Where one turn sends some rows of the set: a few examples, then the rows asked:
Kibag: -5.8 6.7 6.5 -9.5 26.1 -52.8 8.3 17.1 -2.5 -17.8 -10.8 -27.4 -35.5 17.0
fudol: -13.2 -11.3 -13.2 -3.9 18.6 -15.4 17.4 41.9 7.5 -3.9 18.2 -4.7 -26.1 8.5
buv: 1.0 -22.0 5.5 -13.7 -11.4 13.1 19.3 3.2 24.7 3.8 -3.7 -30.1 -13.1 2.9
Sali: 4.2 18.0 6.0 14.1 -18.4 -42.8 5.8 9.7 37.4 -12.2 -27.3 37.3 -23.9 5.3
rasat: 9.7 20.7 -4.5 7.4 -20.2 -36.1 0.6 14.2 32.0 -9.1 -33.8 35.4 -19.6 9.9
pek: -1.1 -1.8 18.7 -8.8 -4.3 -19.2 12.0 0.1 -2.7 -6.1 -35.8 -32.6 -50.3 8.1
Lumi: -5.4 -21.1 -2.0 -4.5 -14.7 13.0 24.9 -4.7 25.4 9.3 -7.6 -21.0 -8.9 -6.3
pazan: -21.6 -24.5 11.4 3.4 -27.2 -47.1 13.0 -31.1 -5.0 -13.8 -11.6 2.1 -7.2
 11.9
raba: 29.1 25.7 -2.4 13.9 -8.7 -34.1 0.1 25.5 28.5 -32.2 -13.4 27.1 1.5 0.9
pon: 8.1 -43.9 -0.8 25.4 -5.9 -24.8 16.5 2.4 6.8 -19.3 15.7 2.2 11.0 -13.8
fotog: 2.9 -6.9 15.4 -16.4 3.5 14.6 10.5 17.2 14.0 -7.9 -8.6 -33.4 -27.9 -0.5
Bopi: 15.6 -9.2 4.3 19.9 -21.5 -53.0 28.6 -10.6 -21.5 -22.1 -23.9 -24.1 -33.8
 8.8
Dapev: -5.0 -3.0 -6.0 -2.8 -27.8 8.2 32.3 0.1 0.8 -22.4 22.8 -11.5 12.6 -1.4
deg: -18.8 14.7 -2.0 -8.9 6.8 -53.2 16.7 17.9 -20.1 -26.8 5.3 -10.5 -30.3
 24.2
pom: 18.5 32.0 3.9 -4.3 -10.7 -24.0 -4.8 18.3 37.4 -28.2 -14.2 21.5 6.2 6.8
tekoz: 17.9 17.8 2.1 25.5 -13.3 -46.4 8.6 19.5 30.4 -25.3 -14.5 37.0 -15.0 -1.5
falis: 7.2 3.2 -3.1 16.8 -21.0 -17.8 31.5 24.7 -34.5 -38.9 13.1 -4.4 -28.4 2.1
getur: 9.7 -34.3 17.4 4.6 6.6 -24.5 3.7 -10.0 21.2 -21.1 4.3 -20.7 16.8 -9.9
pezus: 14.3 -1.5 -4.1 18.2 -30.0 -31.5 35.6 4.4 -29.5 -41.7 15.9 -13.0 -6.9 6.8
pepul: 21.5 24.1 8.3 16.6 -7.2 -35.6 4.5 22.4 36.5 -34.9 -3.0 28.7 0.3 -2.9
zageg: 23.7 18.9 -7.8 21.6 -14.6 -41.4 3.9 22.8 25.2 -20.4 -26.3 35.6 -14.1 2.4
Lotak: -2.5 -9.4 -0.6 -6.6 33.6 -29.9 8.5 31.6 14.2 -3.7 -3.6 -24.2 -33.3 6.8
butu: 6.0 27.8 2.6 -8.0 -17.6 -25.1 -4.8 11.2 39.9 -13.5 -26.9 26.6 -7.2 12.6
Tal: 2.2 3.9 7.5 11.6 -19.3 -38.8 24.8 4.8 -31.9 -25.2 -22.3 -15.0 -50.5 9.8
gul: -8.7 -22.7 24.3 -9.3 -6.5 -38.1 1.8 -30.5 13.4 -17.8 -12.2 -20.5 6.5 5.8
dem: 18.6 -3.4 3.6 25.1 -14.9 -52.6 30.2 -17.7 -15.9 -23.4 -26.2 -27.0 -21.8
 -4.1
namut: -24.0 4.2 -14.3 -5.2 2.4 -30.0 22.6 32.8 -13.9 -18.1 23.4 4.3 -24.9 19.9
vazut: 7.9 -21.5 10.3 1.1 -10.1 -24.7 18.8 -11.6 11.6 5.9 -36.3 -35.0 -38.4 6.2
Gono: 7.9 -3.6 1.8 -1.1 -7.6 15.9 22.6 32.5 -6.5 -28.0 21.7 -16.0 -14.1 -4.1
vepok: 9.4 7.1 -3.0 15.9 -28.6 -32.9 36.2 -7.8 -24.3 -42.5 11.6 -15.5 4.6 0.0
Rol: 10.5 28.2 13.9 -1.4 -8.8 -25.2 -0.9 14.0 46.5 -28.3 -7.1 23.0 1.9 3.0
fozub: 8.9 -21.4 3.9 11.8 -6.2 -24.7 23.3 -14.9 14.9 7.8 -37.5 -31.3 -29.3 -8.3
git: -0.4 24.7 13.0 -3.0 -15.3 -30.3 0.3 5.9 46.6 -13.8 -22.5 28.6 -12.4 9.3
fil: -11.1 -38.3 -4.0 25.2 -26.4 -38.6 22.8 -9.9 -8.7 -15.3 6.0 16.8 -3.6 0.1
Ranaz: 5.7 -9.6 -3.6 -2.5 -23.1 9.5 29.1 13.3 -0.4 -25.7 28.3 -16.8 6.9 3.7

Sali -> tekoz
fudol -> Lotak
And these:
Gono -> fotog
buv -> vazut
pon -> getur
butu -> rasat
dem -> vepok

